In the rows, 128 means zero.
Each path below is one point turned by a fixed rotation once a step. After each direction that follows a path, write how fast that rotation turns it, in degrees a step (0 if it stays still).
Each turn is a multiple of 5 degrees from 10 to 175, or 0.
Each row of a path follows its step; steps can be skipped.
Path 1:
step 0: [125 131 129 137 133 130 114 128 117 129 137 133 130 109 133 115 128 143
 138 134 137 140 126 132 133 130 132 118 130 131 126 138 126 136 135 122
 110 111 133 123 137 134 115 133 119 130 137 133 134]
step 1: [129 136 118 123 132 120 124 124 131 125 121 123 132 133 127 136 147 140
 126 136 116 134 133 121 119 123 122 138 122 137 127 139 116 138 136 131
 116 129 120 131 123 133 134 121 124 147 139 146 136]
step 2: [112 143 120 116 136 122 124 133 130 143 136 127 123 137 136 120 124 142
 133 129 129 136 122 141 132 117 137 114 134 142 128 127 136 144 136 135
 125 128 130 119 123 122 141 119 137 129 128 126 129]
step 3: [130 140 125 121 123 119 127 119 126 124 136 135 122 120 125 107 129 134
 141 127 130 140 124 128 125 135 123 139 122 128 131 127 126 127 137 119
 116 132 128 126 109 134 130 123 112 140 139 115 112]
step 4: [123 125 117 135 129 116 120 123 124 135 137 127 125 146 138 132 129 151
 129 118 128 135 135 127 130 132 112 135 117 139 131 136 109 143 128 124
 124 128 125 128 135 120 119 131 127 122 122 125 120]
step 5: [107 130 126 124 120 115 128 131 135 121 139 128 135 130 137 128 121 130
 139 125 122 138 126 141 123 135 122 126 142 136 134 151 130 122 143 126
 130 140 135 133 124 143 129 126 128 125 135 134 136]
step 6: [128 137 120 123 125 113 135 135 128 129 141 128 117 118 135 105 127 131
 120 135 129 127 129 139 117 133 125 130 115 130 125 129 105 127 130 128
 125 128 133 122 136 120 138 143 133 139 133 125 137]
step 7: [121 128 123 131 114 106 127 127 129 124 136 137 140 143 135 134 139 132
 140 124 125 122 126 132 122 127 129 133 120 127 123 125 130 125 135 115
 115 122 116 106 128 132 130 121 143 132 121 127 124]
step 8: [120 131 117 125 132 110 131 135 114 133 134 141 116 122 136 134 129 125
 128 124 131 129 144 128 122 133 131 139 147 136 136 133 123 131 129 133
 138 133 122 127 127 143 145 135 131 124 127 116 116]
step 9: [131 135 116 133 117 120 128 125 124 131 140 144 136 123 123 122 114 131
 131 131 132 129 137 136 135 137 124 117 113 122 122 129 117 123 138 126
 137 132 128 140 125 136 122 132 150 136 128 133 114]
step 10: [128 126 134 131 122 130 133 126 122 136 117 148 124 140 138 126 122 127
 144 123 113 124 130 135 113 141 126 136 118 129 123 143 126 133 120 133
 129 130 116 117 136 139 126 144 131 134 127 129 136]
step 11: [117 132 128 137 137 114 136 141 128 135 135 141 121 123 122 137 122 124
 129 131 126 113 117 119 119 132 140 123 128 137 121 133 120 130 141 113
 138 134 135 126 146 140 130 120 128 133 126 136 123]
Directions:
[124 129 126 128 127 125 129 128 132 133 128 128 127 128 131 132 129 126
 126 130 124 128 125 127 129 126 132 127 131 132 131 128 127 126 127 131
 131 129 130 131 127 130 128 128 128 123 131 129 125] -> 115
[125 132 129 127 129 128 131 127 125 128 129 125 126 122 128 125 125 129
 125 129 130 127 129 130 131 131 126 124 130 128 127 127 130 124 130 129
 129 132 123 125 131 127 128 126 126 127 132 129 125] -> 120
[128 130 130 133 128 129 128 127 132 129 131 129 124 130 129 129 124 127
 129 125 129 128 128 127 127 129 124 128 128 125 127 132 127 128 128 132
 129 131 131 129 129 129 119 129 126 128 129 127 129] -> 65
[131 127 129 132 125 124 127 129 124 128 129 126 130 127 131 129 130 129
 129 129 132 128 130 120 129 132 126 127 132 128 130 126 128 131 130 126
 127 126 128 130 130 131 127 126 125 125 127 125 126] -> 90
[125 132 128 126 129 127 128 128 127 128 123 126 129 128 127 126 127 126
 128 124 130 130 129 122 126 127 128 130 126 126 131 129 122 129 122 132
 129 130 130 125 129 130 132 130 127 127 128 129 128] -> 160
Path 2:
step 0: [123 135 131 127 141 120 122 127 124 119 136 155 133 131 120 117 132 135
 124 128 119 144 130 145 135 128 132 122 124 126 130 139 131 135 137 124
 129 124 137 140 127 143 132 120 113 124 133 132 135]
step 1: [124 132 131 140 120 129 105 140 126 127 118 132 124 130 113 132 130 134
 113 128 121 138 131 142 127 117 131 115 123 113 126 119 116 128 128 129
 120 133 123 145 135 121 131 121 127 130 119 126 125]
step 2: [108 136 117 141 126 131 119 133 131 130 132 133 116 141 124 142 139 124
 130 118 140 129 115 126 127 133 133 125 123 132 117 140 120 132 127 129
 116 123 122 136 130 138 145 126 119 123 127 117 133]
step 3: [126 124 127 130 138 127 125 126 130 126 130 127 121 120 104 121 119 132
 136 134 136 127 114 140 139 112 121 130 122 127 121 143 127 138 135 143
 125 135 124 133 124 140 135 136 119 132 111 123 129]
step 4: [115 123 123 136 143 127 129 130 122 126 130 133 143 129 118 126 137 141
 140 121 125 140 128 138 124 132 129 115 108 120 114 119 132 130 139 135
 126 134 127 131 118 132 118 117 113 125 128 122 128]
step 5: [121 133 132 128 125 128 125 133 130 121 128 137 136 127 115 125 134 131
 116 125 120 153 110 135 119 115 134 131 119 133 134 129 127 138 127 116
 118 120 134 141 132 116 133 123 113 130 120 122 136]
step 6: [115 139 134 140 120 129 116 128 131 130 128 136 126 147 127 130 122 121
 134 131 120 136 128 137 138 122 131 115 125 116 121 144 132 128 127 136
 123 131 132 144 124 127 147 113 125 122 121 137 132]
step 7: [112 129 119 149 135 129 127 137 128 129 127 141 113 132 110 126 133 125
 127 122 136 126 133 144 140 123 123 121 128 130 133 133 116 134 135 126
 136 125 121 141 125 136 127 129 125 137 121 110 126]
step 8: [125 134 125 124 141 120 116 132 122 124 127 134 125 118 115 123 137 147
 127 121 135 131 123 136 128 129 133 125 126 120 115 135 119 132 137 134
 112 127 131 136 135 149 135 127 109 120 130 130 127]
step 9: [118 122 130 136 125 131 109 134 131 127 126 127 134 127 114 135 128 131
 123 131 123 138 107 134 119 122 121 123 107 128 118 118 131 131 127 142
 118 139 111 134 125 124 131 129 120 134 123 122 130]
step 10: [111 134 119 133 131 135 140 122 129 131 133 134 129 141 116 133 126 123
 136 121 132 141 114 128 132 127 140 123 111 128 117 142 128 135 123 125
 124 126 138 128 122 122 132 121 115 121 112 120 138]
step 11: [125 119 129 132 133 127 125 124 130 120 136 140 133 133 114 114 130 131
 138 137 121 140 129 144 135 109 120 124 131 119 136 141 135 139 143 128
 133 123 127 146 124 131 136 122 121 126 118 123 131]
Directions:
[132 129 132 130 125 126 124 130 127 129 126 129 129 126 128 127 130 131
 130 127 128 128 125 125 126 129 128 125 125 128 128 122 127 131 130 124
 122 126 130 127 130 127 131 126 131 129 131 127 130] -> 95
[131 127 129 132 129 126 128 130 128 128 129 130 130 128 128 128 124 129
 128 134 127 129 125 128 128 126 126 130 131 128 125 125 132 126 122 129
 128 128 131 132 128 135 130 129 129 127 128 129 128] -> 130
[126 128 128 130 129 129 129 127 131 129 129 126 124 132 126 126 124 129
 132 132 132 125 128 128 130 126 128 126 131 130 125 128 130 130 132 125
 128 121 128 126 125 127 132 128 131 128 127 126 124] -> 90
Path 3:
step 0: [125 136 129 132 142 127 116 115 121 134 143 125 131 114 149 131 135 130
 116 132 140 134 130 132 118 137 124 128 114 126 138 134 134 129 124 134
 138 122 123 124 133 123 120 123 125 136 126 135 115]
step 1: [131 116 127 139 147 141 133 134 121 127 133 121 129 121 135 119 132 124
 129 116 125 135 123 116 129 134 128 141 136 141 133 112 121 141 123 129
 140 124 138 130 132 112 130 119 128 123 125 126 123]
step 2: [125 120 117 138 135 126 132 130 123 118 124 139 138 124 133 138 135 142
 130 130 121 122 126 129 123 125 147 138 127 133 116 120 113 132 138 131
 116 141 122 114 132 126 130 117 125 122 120 136 134]
step 3: [129 135 119 109 134 121 131 144 123 138 136 136 139 125 125 133 118 128
 109 118 119 127 126 131 126 146 125 120 123 117 126 132 117 131 132 137
 128 133 119 132 132 127 122 122 121 122 126 139 139]
step 4: [123 129 130 121 120 140 112 125 119 129 129 120 132 128 125 134 125 133
 118 136 129 131 134 127 119 126 114 120 133 130 123 119 127 146 122 135
 143 127 126 124 122 115 131 142 116 111 123 123 143]
step 5: [137 115 114 136 122 130 118 138 135 118 120 122 124 129 129 136 118 138
 124 141 138 115 128 126 131 146 126 133 132 136 123 116 130 124 128 138
 144 135 134 128 113 137 131 131 131 136 122 130 122]
step 6: [123 124 130 130 129 125 127 128 117 127 120 119 127 115 130 144 138 136
 113 111 124 117 143 132 137 137 133 125 129 122 140 128 128 117 123 122
 125 130 128 121 111 134 124 132 136 124 131 143 117]
step 7: [128 126 127 122 132 138 121 129 107 124 135 135 147 129 129 116 132 120
 125 114 137 131 136 133 129 138 140 129 116 136 136 124 140 125 133 121
 136 116 135 121 129 137 126 132 130 114 131 120 134]
step 8: [135 126 131 137 126 136 119 133 125 136 135 126 128 124 141 125 145 127
 123 130 144 137 133 138 106 124 132 136 121 137 122 121 119 123 126 147
 129 129 131 121 134 131 114 123 130 137 117 126 129]
step 9: [138 130 115 129 129 127 139 135 117 141 124 132 128 117 140 124 121 138
 132 113 116 140 131 117 124 135 125 137 138 135 125 126 116 134 113 131
 131 130 127 130 130 130 127 126 129 128 111 133 111]
step 10: [135 129 112 132 125 139 128 127 124 126 124 124 125 129 130 132 133 127
 126 119 115 120 130 126 134 130 137 140 134 125 116 129 113 135 138 120
 127 122 110 114 137 134 132 135 118 107 127 129 141]
step 11: [132 135 127 127 124 128 137 139 135 135 133 137 137 139 128 132 128 130
 108 136 120 116 128 140 116 140 125 122 120 129 105 121 138 122 132 140
 134 126 118 131 125 134 130 129 122 115 132 125 125]
Directions:
[121 125 129 128 129 126 127 127 126 131 135 126 128 128 131 127 130 128
 130 127 129 129 131 127 131 129 132 128 127 129 127 124 126 127 129 127
 128 131 130 128 129 128 126 127 131 130 132 124 125] -> 55
[127 130 128 127 127 129 128 131 126 127 131 130 133 127 126 128 129 127
 126 128 127 129 127 128 128 128 129 129 126 126 127 131 132 127 126 129
 123 127 122 128 124 128 124 127 128 129 133 123 133] -> 90
[126 130 127 130 125 129 128 126 130 129 129 128 123 129 130 134 121 125
 127 129 126 130 128 125 126 128 128 128 127 129 127 127 128 129 133 129
 130 124 124 129 123 130 128 131 129 127 132 128 125] -> 60
[129 125 128 131 128 124 126 126 126 127 125 123 129 129 127 130 125 128
 129 126 127 133 129 131 126 128 127 126 127 128 132 128 132 121 126 128
 129 124 131 125 128 130 127 129 130 131 128 127 132] -> 45
[124 128 124 130 126 128 124 126 127 127 127 127 126 129 130 122 128 124
 123 130 126 128 128 123 122 129 126 129 127 130 127 130 126 128 123 127
 127 130 131 129 125 127 129 127 124 132 128 127 128] -> 90
